Each row is where one point has got to under a steady rotation. How many ticks took it there?
The counts run from 0 to 531.
[ 11   1  -6  -6  -3  15  -5   7 -11   7   8  -9  12  13  -7  -7  12 -18
   7   8   9   5 -16  -9  31   8 -32 -21  11  -4  -4  22   5] | 210
[ 12 -16 -26  -8  21  -2   6  19   1  -1   8  -8   2  24   0 -18  15 -16
   0 -18  -1   3  12   7  18  10 -12 -11  15  -3 -14   1   6] | 529
[  6   9  -7  13  -6   3   6   4  13   9  28 -12  -3  10  -3  -2   3  -4
  15 -14   4   7  13 -21 -10  -5  26  18  13   3 -16  11  -9] | 29
[ 20 -28   0   8  11   1   2  -6  10  -6  16 -20   3   2  -5   2  23  18
  -9 -23  -3   3 -11   6   2   7  19 -12  10  -1 -10  -1  21] | 263
[  6  -1  -2   4  21  -4   6 -42 -12   0   5 -21   8  15   4  11   9  -4
  -5  -9   8  18   2  11 -12  20  12   7   5   5  -2  13   7] | 449
[-15  -2   3   1 -21   6  -7 -19  -2  23  27   0  12   2 -13  17  12   4
   1  -4  -7  16   1 -13  -1   9   2  -9   4  12  -6   8  24] | 296
[-29  -8 -20   3  -3  -5   5   9   2 -12  14 -12   6 -12   8 -14  18 -21
   5  -2   3  15   9 -10   4 -15 -27  25   2   2 -12   6 -10] | 312
[ -7  -4   2   1  15  10 -14 -13  -9   0  18 -11 -10 -21 -15  22   6  11
   8   1  27   8  20   6   8   0  -2  15   1  20  -9  22  -2] | 145
[  0   2   9   9  10  12   4  -9  23   2  12   4   0  25 -19  12   8   0
  -3   6 -15   5   2  -1  -1  10   7 -28   3 -13 -19  11  27] | 452
[-16  -3  -3   4 -24   5  31 -22  16   9   2 -11  16  -8   0   5  11 -13
  -7  -4 -13   3  11   2   3 -25  11  11 -13 -14 -20   3   4] | 9
[ 26  19  -7   1   9  19  -3  -8  -6 -11  13   0  -5  14  -3  -5  13  -5
   1  29   6  -2  14  10  19   5   4  -6  16  -7  -9  18  -7] | 247
[  2  -1   0   1  -7  16 -12  -2   3  -6  23  -9 -18   4  -1  15  -2  -1
   1  16 -29   2  -4  16  -5  -1 -30 -13   3  -6 -27  10  14] | 94
[ -5  -7 -13  -4   5   4  -2 -21 -15 -12  27   3 -11  -1   0 -11  24   3
 -16  13 -13  10  22  11  13  16 -13   9  -2  22 -12  11  -8] | 505
[ 23  -5 -15   0  -8   3  15  -6   9  23  16 -12  20   3 -14  -3  18  -4
 -23  -5  -3 -15  15   0  24  -2  24  -7   2  -9  -6   7   3] | 419
[  7  -2   5   6 -10   8 -10   5  16  -6  32  16  -8   9  -2   4   7   4
   2  10 -28   3   7   5  -5   5  -9 -16   0  -3 -35   0  16] | 93
[-31  12  12  15  -8   1 -19 -22  11 -13  13  -7  -7  -6   0  14  15  -6
  -5   5  -7   0 -11 -15  -3   0 -15  15   7   4  -6  27  -1] | 352
[ -3 -13  -1  -6 -21   4   5  -6  -3 -13  -1   8  -3  24  22  -4  28 -14
   8 -16 -21  13  -8  10  11  -2   3   6  16  13 -14   2  15] | 469
[  5  22  -4 -10  10   1  -3  15   0  33  20  -4  -8  -8  -1   8   2  -5
   9  14  14 -21   8   0   2  -6   1   3  21  -2 -17  22 -13] | 402
[ 16   2  18   8 -14  21  13  -5   4  20  13 -25   9   1  -6   3  11  -3
 -13  16   6 -14   5  -7   6  28   5  -7   7   1 -11  14  -3] | 513
[  1   3   2   5   0  15 -28   8   3  -4  39   0 -15   2  -6   7   9  -1
   5   7  -9   4  11   0  -1  16 -17  -2  13  16 -19   9   6] | 186
[  8 -21   7 -11  19 -12  -2  -4  -4  15  17  10  -7 -12   3  22   4  11
   0  -6  -5 -11  -1  22   2   2  -1 -13  -5   7 -31  15  12] | 300
[ 27  12  -6 -18  -2   7  -5  -8   9   2  15   4   2  10   1  10  15   1
 -10  -8 -15 -13   4  29  12  -2  18  -6  29  -3  -7 -13   9] | 378
[ -8 -17  -3  14  29  -9  15 -12   3  -7   7  16  -4  -3   3  -1  16   4
  13  -9  17   8   7 -12  11  -3  10   2  -7   7 -22  18 -11] | 239
[ -8  -7   7  -1  15  17  17 -24   5 -14 -10 -16  -1  -3  -7   0   5  -7
  -4  19   5  -5 -11  17  11  -5 -25 -15  -1 -25 -11  25   9] | 454
[ 17  -7   2 -12   6   4  -5   3   8   0   4  13  12  -2   1  27  16  -8
   2 -14  13  -9  10  18  16  10  17  -5  12  -2 -22  -7  23] | 19
[-10   3  -1   0  -6   1  12 -12   4  13  18  12 -10  -4   1  15   1   0
  25  -4  -1  10  11   4 -11 -39  27   9   8  -6 -14  14   9] | 369
[ -4  -7   8 -11  29   6  15 -12  -5  11 -23 -13  -9  -5   1  -2   9  -8
  -1  14  21 -17  -1  14  14   0  -6  -1  13 -11  -7  35  -9] | 362
[ 16 -11 -19  -3  -2   0   4  19   0  23  15  -9  -1  35   4 -11   5 -17
   4 -19 -17   4  10   2   8  -1  -7  -9  22  -5  -7  11  14] | 530
[ 18  11  -8  -6 -12  10  27  -4 -11  11  10  -3   5  -2   3  -3   2 -10
   8  18  13   0  19   4  15   2  10  15   0   8 -23  16 -25] | 215
[-17   5   7  -6   0  -4  15 -10  21  -5  -7 -21  15 -12  13 -11  28 -12
  -9  -9  -4 -12 -17   3   4 -18   2  12  22 -19  -4  -9  -4] | 478
[  2  -5 -14 -21  -9   9  17   9  -3   3  -6   0  19  14   2  -9  14 -27
   7  -2   4  -1 -12  -1  25  -5 -23 -15  12 -12 -10  -1   6] | 211
[-15   2 -11  -9  17  -3  20  16   5   3  10  -8  -1  -2  -4 -27  19 -16
   8   7  10  10  13  -9   8   0 -18   3  10   6 -22   5 -26] | 404
[ -5  -7  14  -7   1  22   1  -1  24   6  -6   9   8  16  -8   1  22 -12
  -7   0  -7  -7  15   3  18  11   8 -16  14  -9  -6   6  30] | 359
[ -6  -7  13  -4   5   2   6  -8   5  10   3  20  13   8  19  25  16 -12
  11 -17  -2  -5   2   2  -4   8  15 -12   4 -13 -25   1  34] | 111
[  6 -14   5   6  -9  16  22 -28  11 -12  -8  -2   2  14   5  -1  14  -1
  -9   5 -23   5  14  15  12   4  -4  -6  -6 -12 -16  12  21] | 133
[ 14 -14  -9   2  16 -16  16  -8  12   9  -2  -1   2   2  -4   9  19   6
  -3 -10   4 -18 -15   5  18 -28  13 -10  11 -27  -6  24  -2] | 456
[-35   7   1  -1   9   5   3 -13  19 -22   7  11 -11  -3   5  -1  14 -13
   7   5 -10   9  17   5  -4 -15 -10  11   2 -10 -25   4   0] | 32
[  5 -11   5   8  10  18 -14 -24 -15   1   8 -20   6  12  -2   3  23  -6
 -13  -6   6  15  12  -4  10  31  12  -2  11   3  10  13  18] | 357
[ 21  16 -10   6 -12  12  -6   2   3   6  23 -37  18  -5  -4  -2  12 -10
 -18  -2  -2 -12 -11  -4   3  17  -6  -1  22  -2  -1  -1 -10] | 99
